(in the rows, 128 means zero)
Each path is a new rotation, seen through one point. The rows after it are directions, each followed by how far the rotation turns it, in deg/step (0 if it stays put).
Each turn is a multiple of 5 degrees from 10 to 175, or 0.
Each row of a path follows its step; steps can be skipped.

step 5: [132 135 126 126 133 134 129 132 124 126 126 129 138 135 133 123 138 122
 141 132 136 129 121 126 124 122 138 130 116 127 124 139 131 129 126 133
 121 121 132 132 130 125 129 136 124 132 129 117 130 132 127 127 126]
step 12: [133 130 126 124 133 134 131 121 139 125 126 133 125 127 134 120 115 127
 139 116 128 131 136 133 130 137 124 130 137 133 123 131 130 122 131 124
 127 127 135 128 129 127 130 137 120 120 131 124 130 130 128 121 133]
step 13: [130 136 143 127 131 128 126 130 127 120 129 137 123 130 138 132 132 126
 130 127 137 134 128 125 133 131 129 138 128 134 127 130 138 119 129 122
 122 126 128 130 131 124 125 130 119 123 129 124 134 139 131 121 121]
step 16: [120 137 125 122 126 136 121 136 124 127 129 125 121 141 141 129 139 124
 130 124 129 128 127 138 134 133 128 131 132 133 125 131 124 129 130 132
 128 119 133 125 120 124 133 131 126 123 123 124 134 134 133 125 131]
step 19: [131 128 127 123 124 128 118 125 125 126 135 118 128 140 130 125 129 127
 125 125 131 131 124 129 119 131 128 129 116 123 139 132 131 132 129 128
 125 128 129 122 119 123 135 137 120 135 134 116 126 137 131 124 132]
step 26: [132 132 130 124 134 129 122 127 138 114 126 143 130 126 126 122 123 127
 138 133 130 125 131 124 130 134 140 130 125 126 125 125 130 130 119 136
 131 119 125 129 123 126 133 133 121 120 129 130 134 131 132 124 126]
step 29: [122 139 131 122 128 134 120 127 133 127 124 131 130 137 134 127 120 124
 133 130 134 126 133 128 128 132 135 123 139 139 130 128 130 121 137 124
 116 123 127 128 130 125 131 135 118 124 134 129 125 126 137 129 124]
Directions:
[130 128 129 129 129 128 128 125 125 127 129 130 127 128 128 127 133 127
 125 126 129 126 129 127 126 128 126 129 131 131 128 128 129 129 130 127
 130 128 128 128 127 126 129 127 126 129 127 128 128 129 125 127 129] => 125
[128 127 129 129 128 128 126 126 128 125 128 131 127 129 128 127 127 131
 127 129 128 126 129 126 128 126 129 128 127 126 131 125 129 130 127 131
 129 129 127 129 126 127 126 129 129 129 131 128 127 128 129 130 130] => 90
[127 127 130 128 129 124 125 126 129 128 130 128 127 126 128 130 128 128
 128 127 130 129 125 128 125 131 129 127 128 128 130 126 128 128 128 129
 127 127 126 126 130 131 129 127 129 128 129 128 127 129 128 125 128] => 65

step 2: [129 121 125 125 136 128 134 120 127 121 125 133 132 125 132 128 129 144
 135 128 129 122 132 137 120 123 136 124 118 129 126 129 132 127 130 129
 134 133 126 135 126 136 128 124 120 129 138 115 131 130 130 126 120]
step 4: [134 118 133 130 137 133 133 125 128 123 127 145 123 121 128 134 122 118
 136 132 125 130 131 133 128 137 123 124 136 129 125 125 129 128 130 130
 128 124 132 133 124 128 132 135 121 139 137 126 132 131 125 138 129]
step 9: [134 124 131 124 134 126 118 131 129 129 136 139 132 118 134 132 124 125
 124 128 126 129 130 142 140 123 125 129 125 126 129 121 124 130 136 117
 129 126 126 132 120 126 126 130 125 129 142 122 127 129 124 133 118]
step 13: [129 118 126 135 138 131 134 128 139 124 132 135 131 127 140 130 133 130
 137 130 126 122 136 125 129 123 129 120 130 137 129 129 127 128 135 133
 130 122 126 133 131 123 135 126 115 125 136 134 131 129 125 127 120]
step 23: [129 132 126 132 126 121 124 118 127 118 132 133 135 121 130 130 120 135
 135 125 131 135 130 137 127 122 120 132 125 126 121 124 134 136 127 125
 129 118 133 134 128 128 135 133 130 140 134 123 130 130 117 124 121]
step 24: [132 114 133 128 138 137 128 121 129 130 133 136 137 118 128 136 119 128
 128 129 132 121 122 135 127 122 129 130 124 127 128 124 131 130 127 122
 129 123 119 127 135 122 128 128 122 131 137 131 128 135 130 124 115]
step 25: [133 124 127 131 140 131 126 117 126 122 132 134 129 127 141 122 134 127
 136 128 125 132 128 135 123 124 130 126 133 132 134 142 127 129 140 121
 126 123 129 129 128 120 128 130 115 124 133 132 134 133 122 125 127]
Directions:
[126 126 126 129 129 124 127 130 126 130 127 128 128 128 129 128 126 128
 128 126 129 125 130 129 128 127 127 129 126 125 126 127 130 129 128 127
 126 126 130 128 128 127 129 128 128 129 126 130 128 126 129 131 126] => 80
[128 129 125 126 127 127 128 131 128 126 130 130 126 129 130 126 129 127
 129 130 129 128 128 128 129 125 129 128 125 125 125 125 128 127 130 131
 129 130 127 128 129 128 129 127 129 127 129 126 128 129 129 129 129] => 55
[128 128 131 127 127 127 128 126 125 128 128 124 133 128 130 130 128 128
 128 128 129 126 128 128 130 126 128 127 126 128 128 127 127 128 127 127
 129 129 127 129 129 128 126 130 131 129 129 125 126 128 129 129 129] => 120

step 7: [130 123 129 128 131 131 128 118 133 126 128 131 118 124 127 117 116 133
 128 129 119 129 127 129 127 130 122 123 135 134 126 130 120 128 121 115
 126 119 130 130 132 124 135 133 126 129 124 141 137 127 122 133 126]
step 9: [117 122 138 135 132 126 125 127 126 132 139 126 125 128 124 128 126 133
 124 133 117 132 129 118 123 118 134 126 138 127 134 125 123 127 129 127
 141 126 126 124 127 131 126 130 139 128 121 128 129 132 128 132 121]
step 19: [140 126 129 135 137 132 119 114 128 129 136 131 122 123 127 131 122 129
 128 125 123 131 121 125 134 128 135 127 139 115 123 122 128 133 132 126
 124 130 127 125 130 128 125 132 132 127 124 120 124 125 123 128 124]
step 22: [125 124 127 130 133 138 132 119 119 122 130 133 126 126 133 119 123 124
 118 125 126 127 127 122 125 124 136 115 126 124 128 132 120 128 132 115
 127 133 121 126 128 119 138 133 126 130 130 133 128 135 127 133 128]
step 24: [125 119 135 126 129 132 120 118 122 141 132 130 126 129 120 131 123 137
 125 125 120 129 129 120 128 135 128 129 131 135 122 125 122 124 122 120
 124 124 124 127 124 133 125 131 130 124 120 137 128 128 126 140 127]
step 27: [124 132 126 136 126 141 121 119 123 132 135 131 118 129 132 134 131 125
 133 125 122 125 129 124 136 125 138 122 129 118 123 126 124 127 133 128
 124 123 124 131 127 127 128 119 133 131 127 119 130 127 129 139 120]
step 29: [128 129 131 126 132 135 120 123 130 132 119 129 122 123 125 119 120 131
 132 129 127 116 124 130 138 121 126 123 129 133 120 124 124 129 124 121
 124 141 125 130 124 112 130 131 130 121 124 126 125 131 129 133 129]
Directions:
[127 130 127 127 128 127 129 128 129 128 127 127 127 128 128 126 126 131
 127 128 127 128 128 130 132 129 127 130 128 130 124 127 127 126 127 130
 126 128 125 129 128 127 126 126 128 127 128 130 127 128 127 125 126] => 135
[130 128 128 128 131 129 128 131 128 129 131 127 128 129 130 130 130 128
 129 126 127 129 129 127 131 128 126 128 129 127 127 127 129 130 126 129
 129 127 126 128 129 127 126 127 131 129 128 124 130 128 128 127 128] => 45
[129 126 128 130 126 126 127 130 128 130 125 129 126 128 128 128 127 130
 131 129 130 126 126 129 130 128 127 127 128 128 128 129 127 128 127 128
 127 125 128 126 127 127 126 128 128 129 127 129 131 126 129 132 128] => 130

step 0: [121 129 129 127 141 118 127 132 120 141 132 125 128 121 138 128 138 122
 125 127 118 130 130 124 123 136 116 125 116 128 139 127 135 130 124 121
 130 123 118 133 132 121 124 128 125 130 123 134 120 131 135 124 129]
step 8: [125 125 123 125 127 117 129 144 125 137 121 131 135 126 130 130 130 122
 131 138 132 117 122 129 129 129 119 115 120 136 138 123 127 126 123 127
 139 125 132 120 133 132 121 123 136 133 127 118 124 129 127 134 128]
step 23: [120 122 136 127 143 119 127 138 118 127 129 140 129 116 122 126 121 124
 125 131 127 123 129 124 125 132 132 126 132 124 138 131 123 133 135 117
 120 128 123 129 127 138 126 128 126 129 118 138 133 122 123 136 131]
step 24: [125 129 128 118 123 139 132 142 128 124 133 126 137 127 129 130 128 129
 142 133 135 134 126 134 130 126 135 126 128 135 132 125 128 119 136 124
 133 126 124 128 136 132 121 140 131 132 118 124 121 129 118 136 140]
step 26: [121 134 130 127 130 126 140 125 135 118 139 129 128 120 121 124 131 116
 125 131 132 127 122 135 129 126 123 123 116 138 135 127 130 124 136 130
 126 131 135 136 141 122 128 127 131 117 119 123 121 136 133 130 123]
step 27: [127 120 131 116 126 125 128 124 124 131 143 130 126 140 124 121 131 119
 128 123 135 130 131 132 129 121 120 129 130 117 129 127 125 139 133 127
 130 122 126 125 133 142 133 121 128 125 125 134 124 133 138 143 131]
step 28: [122 122 129 122 134 131 138 141 128 128 145 128 129 128 126 130 122 124
 134 123 138 127 125 119 123 131 132 131 124 128 125 118 130 123 124 127
 125 120 129 135 132 131 130 125 126 127 114 131 139 122 135 113 125]
Directions:
[127 129 128 130 129 128 130 129 126 130 130 128 128 126 130 126 128 128
 128 126 130 129 129 129 123 130 132 129 129 127 126 126 128 130 125 126
 128 128 128 128 127 129 128 127 125 129 128 130 126 129 127 128 129] => 65
[127 130 129 127 129 127 129 130 128 130 124 127 129 127 129 130 131 125
 126 129 128 130 128 128 127 127 129 127 128 130 128 130 128 127 130 127
 129 129 127 126 126 129 127 132 127 128 127 127 128 128 129 130 129] => 45

step 5: [134 129 125 132 130 129 128 129 129 124 129 129 137 119 116 128 134 124
 135 135 129 116 125 133 127 128 133 137 131 132 133 128 128 122 130 125
 121 122 120 133 122 137 124 132 133 123 133 129 133 131 139 132 121]
step 13: [130 128 125 129 128 129 123 125 135 127 132 126 130 121 128 138 122 125
 133 133 123 123 121 132 133 132 140 134 124 130 122 118 128 130 132 119
 127 123 129 133 129 128 121 130 125 118 130 141 129 120 132 140 124]
step 14: [127 120 128 127 125 122 132 113 139 127 126 123 135 120 128 120 129 128
 135 132 132 126 120 124 122 133 128 124 126 127 128 127 135 125 128 124
 120 129 131 130 122 135 124 121 130 126 133 132 136 123 131 138 119]
step 15: [133 132 134 121 132 132 128 129 134 127 129 123 135 125 127 116 131 124
 132 122 136 126 135 137 128 131 142 128 132 126 124 130 132 132 137 126
 121 132 131 133 126 139 129 122 135 133 128 133 126 134 132 136 124]
step 19: [129 125 131 129 130 138 138 125 131 116 133 131 130 136 127 127 122 130
 125 134 125 127 120 128 133 121 135 134 130 136 118 123 130 134 129 121
 132 125 121 127 123 132 121 128 136 130 124 127 126 119 123 139 128]
step 20: [127 117 120 140 133 131 137 129 132 131 136 126 124 127 124 121 127 138
 132 133 123 122 127 128 133 126 126 132 121 130 128 124 138 128 131 132
 125 123 127 124 122 136 128 121 130 124 137 136 125 127 131 140 125]
step 28: [133 123 134 129 127 136 130 135 128 124 131 129 135 121 122 123 125 136
 131 135 122 122 131 132 128 127 128 140 134 128 134 119 124 117 128 125
 125 117 124 121 125 130 122 123 132 124 127 137 129 125 121 137 128]
Directions:
[128 126 128 129 129 124 126 127 127 130 127 130 128 128 127 123 127 127
 130 125 129 127 127 129 128 126 128 127 127 126 129 127 127 126 127 127
 128 126 126 128 127 128 127 125 127 127 128 126 130 129 127 127 126] => 110
[128 128 127 130 129 126 129 126 126 127 132 126 124 130 130 130 128 128
 130 129 129 129 128 130 130 125 127 127 127 128 129 126 128 127 128 128
 129 129 130 129 126 129 127 129 127 129 128 131 128 127 125 127 128] => 35

step 0: [137 129 121 127 131 120 134 124 129 129 122 136 133 141 135 131 129 123
 130 130 122 130 122 130 127 137 124 124 128 131 133 111 126 126 134 130
 127 132 139 130 136 131 133 126 131 126 132 133 135 118 135 132 126]
step 1: [120 129 124 132 125 131 128 136 123 124 131 130 134 131 124 130 141 118
 123 136 123 123 129 130 131 135 132 126 134 133 126 126 129 127 121 135
 133 131 139 131 125 131 136 122 134 127 131 140 137 118 128 128 138]
step 3: [129 130 120 135 126 130 130 130 131 126 129 138 135 133 124 129 131 129
 133 136 130 131 127 131 130 139 125 135 139 130 122 129 124 127 125 123
 135 132 136 126 125 135 137 131 138 125 127 130 141 126 113 134 134]
step 17: [129 134 119 130 132 135 123 137 134 115 132 136 138 137 123 131 127 128
 135 126 128 129 123 126 132 136 125 129 134 132 132 118 131 131 124 127
 132 129 136 135 127 129 135 127 125 122 129 136 137 115 125 131 130]
step 19: [125 138 122 134 131 138 130 134 128 112 130 127 129 124 121 130 127 128
 127 132 126 139 131 128 127 140 132 135 129 125 122 125 126 128 118 129
 128 127 127 125 123 133 138 129 130 126 130 141 129 121 124 138 135]
step 23: [135 129 128 127 122 135 135 133 134 131 130 137 125 134 127 134 128 134
 128 125 117 128 127 134 121 136 128 135 129 130 137 119 131 122 134 129
 119 131 131 118 133 126 117 128 136 129 137 136 130 132 123 138 131]
step 28: [122 125 128 139 129 132 140 129 123 125 135 131 128 124 127 127 134 125
 128 129 125 123 140 127 131 136 127 128 129 122 127 130 130 123 129 129
 123 131 133 141 126 140 136 125 133 111 135 129 135 134 128 134 131]
Directions:
[128 128 129 128 126 126 125 126 128 127 127 129 129 126 126 126 128 132
 130 125 127 127 128 131 130 129 129 127 128 129 126 128 129 129 129 127
 126 129 130 127 127 129 126 127 126 130 130 126 128 128 129 130 130] => 40
[128 131 130 127 128 126 128 128 129 127 128 127 127 126 126 127 127 130
 128 126 129 129 127 127 125 127 129 127 129 128 126 126 128 127 126 130
 131 128 128 131 127 127 129 130 127 128 129 131 127 130 131 128 131] => 145
[128 127 126 126 130 128 125 129 126 130 128 128 129 128 126 127 126 129
 131 128 128 129 127 124 126 128 126 129 129 129 127 129 129 127 131 125
 129 127 129 129 126 128 128 129 128 128 127 128 130 128 125 126 128] => 80
[129 128 128 127 127 125 130 124 129 128 126 125 126 127 126 128 130 126
 130 125 128 127 128 129 126 127 128 129 129 130 131 126 129 129 129 128
 128 125 127 128 129 130 129 128 130 128 125 128 127 126 126 129 129] => 160
[127 127 129 128 129 129 129 127 127 128 128 128 128 131 125 129 127 127
 128 126 130 127 126 131 128 129 129 129 129 126 126 128 129 127 127 126
 129 129 130 127 130 129 132 129 125 128 127 128 131 126 129 125 129] => 25
[130 129 131 128 129 128 128 126 126 127 128 130 126 129 127 128 131 127
 128 130 128 129 128 128 130 128 128 125 130 128 128 127 126 129 129 129
 129 127 130 131 125 127 130 128 126 128 129 127 129 127 126 130 125] => 25
[129 127 128 125 129 129 128 128 129 128 129 128 126 130 127 127 129 127
 128 128 126 128 129 128 128 126 130 127 127 125 128 127 127 129 132 129
 130 126 129 127 130 129 127 126 127 125 129 127 127 131 128 127 131] => 25

step 1: [128 122 129 126 124 126 128 138 132 127 128 136 133 132 133 126 135 128
 120 129 125 132 121 135 129 124 121 129 127 125 135 126 125 124 133 137
 130 134 134 112 130 130 134 122 123 130 130 132 128 134 127 123 130]
step 4: [123 126 124 136 124 126 136 133 131 131 126 132 134 133 130 125 135 121
 130 130 117 127 128 126 132 124 118 127 123 126 143 131 133 124 126 128
 136 129 132 121 130 135 126 130 126 124 126 138 133 130 130 125 123]
step 8: [122 135 125 130 115 127 137 135 138 122 127 129 134 125 134 122 132 126
 125 131 128 133 130 121 132 130 133 128 129 134 127 130 126 125 132 135
 131 135 131 125 138 120 136 130 128 123 128 123 132 126 124 123 130]
step 9: [125 123 125 131 123 124 134 137 130 128 127 135 125 126 134 128 130 124
 122 121 124 132 126 136 137 123 129 132 128 131 128 129 125 121 135 135
 133 129 131 113 127 131 132 117 123 134 128 131 127 128 127 134 126]
step 11: [131 135 133 130 131 129 141 126 133 129 123 128 130 124 136 124 133 125
 120 131 120 134 132 124 125 135 123 131 125 134 135 131 125 132 127 128
 128 135 133 115 132 125 129 123 132 123 127 129 133 128 122 126 135]
step 15: [124 120 126 123 125 132 140 132 134 126 119 126 133 131 138 131 137 131
 132 131 126 128 134 122 138 129 128 125 129 129 136 127 129 134 128 130
 138 124 120 129 133 134 129 127 130 126 124 132 129 128 121 131 122]
step 29: [123 130 129 134 126 134 128 126 132 124 126 132 125 124 133 129 122 126
 117 133 118 129 129 123 129 125 128 134 128 127 137 138 124 130 127 130
 135 127 130 116 127 124 125 123 124 125 131 134 141 130 125 131 130]
Directions:
[129 126 127 126 129 125 128 129 128 127 126 128 128 128 128 128 129 127
 128 128 127 125 127 127 128 127 129 128 129 128 127 130 129 128 130 126
 129 130 126 130 129 128 129 134 129 127 126 129 128 127 129 130 127] => 40
[127 130 126 130 127 127 126 130 128 126 129 129 127 129 126 126 126 126
 128 127 125 128 131 130 129 127 131 129 127 129 130 127 127 126 127 128
 129 127 130 130 128 125 128 129 128 125 129 130 129 127 127 127 127] => 85
[129 129 130 129 127 127 128 127 126 127 129 128 127 125 129 127 126 128
 128 128 130 127 129 126 124 127 128 129 128 131 129 129 125 127 130 129
 127 129 127 126 130 126 130 128 130 126 128 127 126 126 128 127 130] => 135

step 2: [131 132 126 136 135 133 127 122 122 124 132 131 135 125 131 120 118 121
 132 133 125 120 121 121 131 125 128 132 123 129 136 127 121 118 133 133
 125 128 129 136 134 130 135 138 133 124 130 120 126 133 136 126 128]
step 4: [133 132 121 126 123 130 129 123 114 129 130 126 125 127 127 134 125 128
 125 123 131 136 131 136 135 131 128 131 120 130 124 119 129 133 122 120
 131 127 128 121 127 145 118 127 127 123 125 123 130 126 132 133 137]
step 8: [123 123 123 118 125 129 122 129 124 123 133 137 137 127 117 128 127 133
 130 122 131 133 121 124 132 130 133 141 131 134 129 121 140 125 128 124
 132 124 133 129 135 121 129 128 128 131 127 117 133 128 126 122 126]
step 11: [130 126 129 133 124 126 132 124 133 130 129 129 120 139 128 123 132 127
 137 122 130 127 130 134 139 136 125 125 135 123 131 128 120 130 131 124
 126 123 136 130 135 124 130 132 133 126 121 130 136 125 110 131 127]
step 16: [138 125 129 124 121 128 125 120 134 121 132 132 121 136 125 132 124 134
 132 131 132 137 118 126 129 128 125 123 135 131 131 132 128 132 127 123
 136 122 133 128 126 122 119 128 125 123 120 138 139 136 129 128 124]
step 18: [129 137 123 125 126 132 123 140 135 124 124 128 132 126 123 127 140 129
 126 130 129 122 126 125 123 130 124 137 127 139 132 132 126 123 125 121
 126 124 131 139 118 123 133 135 133 137 134 123 130 120 128 129 130]
step 28: [123 132 137 120 121 131 125 122 136 125 130 126 131 123 129 123 130 131
 130 139 125 119 121 117 126 128 129 129 139 129 125 136 137 123 132 136
 125 134 131 136 124 123 131 122 127 124 137 124 126 129 136 125 128]
Directions:
[129 128 128 126 126 130 125 128 129 131 129 129 128 127 127 126 130 128
 129 129 127 127 129 128 129 128 124 129 127 126 130 129 129 129 128 128
 129 126 131 130 129 130 127 124 129 129 128 129 130 127 128 128 126] => 145
[128 129 128 126 129 129 129 128 128 128 127 127 127 131 128 127 129 129
 130 129 128 127 127 127 130 127 130 126 129 129 128 127 128 126 125 126
 125 128 130 127 125 129 129 124 128 128 124 126 130 129 127 128 129] => 145
[129 126 126 127 127 128 127 126 131 128 126 126 130 129 126 128 129 127
 128 129 127 129 129 130 125 129 129 126 127 127 128 129 125 127 127 129
 127 126 126 129 128 125 125 127 128 130 128 128 129 130 130 126 129] => 160
